In the rows, zero is written as 128.
One turn moves every row onto another: examples first, then more rows asked
fip: [121  99 155 137 122 129  79 132 138 152 115 132  85 134 118 149 141]
vali: [133 132 128 100 109 126 111 136 131 131 126 109  72 116 113 132 109]
rekid: [118 115 142 105 108 123 131 141 121 165 103 114  94 123 136 137 133]
mak: [144  97 146 129 116 122  90 122 125 149 115 129  78 125 128 142 139]
Vevef: [116 134 130 101 128 124 105 121 150 141 106 164  84 109 125 127 127]
Salut: [113 130 139 114  71 134 110 129 148 138  97 152  76 126 124 125 112]
lagit: [114 100 151 102 103 156 117 132 164 126 111 124  92 111 123 134 125]
vatu: [115 118 139 104  93 143 117 114 142 155 130 159 105 124 130 146 114]
Lanu: [107 117 155 107  75 118  95 142 158 140 126 135 100 122 114 121 113]
Pozal: [134 120 151 117 138 129  97 127 136 139 124 139  83 132 103 144 151]
Pup: [118 118 161  94  96 110  86 134 138 145 114 118 102 117  98 126 128]
sez: [107 127 116 114  96 104 108 122 138 162 115 146  95 137 102 131 130]
Mogif: [118 114 145 102  96 142 122 110 150 158 123 154 109 127 127 150 125]
Soman: [103 127 116 106  96 117 101 121 141 164 121 152  91 142 103 136 132]
Zev: [121 111 162 105  95 143  88 142 160 124 104 131  69 121 112 127 133]
Leb: [106 113 157 106 103 147  89 138 166 132 111 121  70 117 106 144 129]
Fedel: [110 103 142 130 110 133 128 149 135 164 110 122  85 120 140 147 133]
bug: [105 140 131 120 107 129  91 102 135 134 107 142 101 136 132 132 137]
zete: [111  99 149 100  98 151  96 122 148 144  95 117  68 122 110 148 133]
Gebe: [114  99 152 129 123 133  88 119 134 145 111 123  94 148 119 143 146]
mif: [121  95 139 133 117 134  95 118 137 158 132 146  98 132 122 156 127]
dif: [113 122 139 116 116 122 132 149 141 157 104 147  82 106 140 136 135]
vasiv: [120  98 149 125 108 137 138 137 132 155 123 131  82 117 135 146 125]
pati: [106 125 151 101  99 118  96 154 145 146 127 112 110 122 103 130 117]
Zel: [123 139 131 116 131 120 114 150 120 133 114 124  85 110 114 130 126]
zogaf: [106  89 140 115 108 125 129 148 135 168 110 135  91 131 108 130 122]
mudaf: [127 141 130 123 120 125 111 155 129 134 127 116  79 118 125 136 119]
kop: [117 123 151 118  93 130  92 142 120 138 119 122 119 142 104 130 127]
Vutu: [117 134 134 121 106 131  84 102 141 127 104 140 108 134 128 131 130]
Baf: [111 122 139 115  79 130 104 127 149 142 103 161  73 124 132 119 113]
nimod: [126 130 130 106 132 125 113 121 148 145 103 163  75 116 121 131 120]
fega: [110 116 132  98  87 124 102 151 142 146 127 116 105 126  92 132 122]
veraf: [ 99 128 157 112 113 150  86 119 154 127  97 133  80 127 120 144 138]
Fon: [121 130 130 129 102 125 116 143 137 120 110 123  60 115 115 123 136]
tas: [113 146 110 113 113 122 101 146 130 140 124 125  84 139 109 133 117]

vatu -> Soman
Lanu -> mif
Where do these go?
Mogif -> sez
mak -> vali
mudaf -> Leb
Zev -> vasiv
Pozal -> Fon

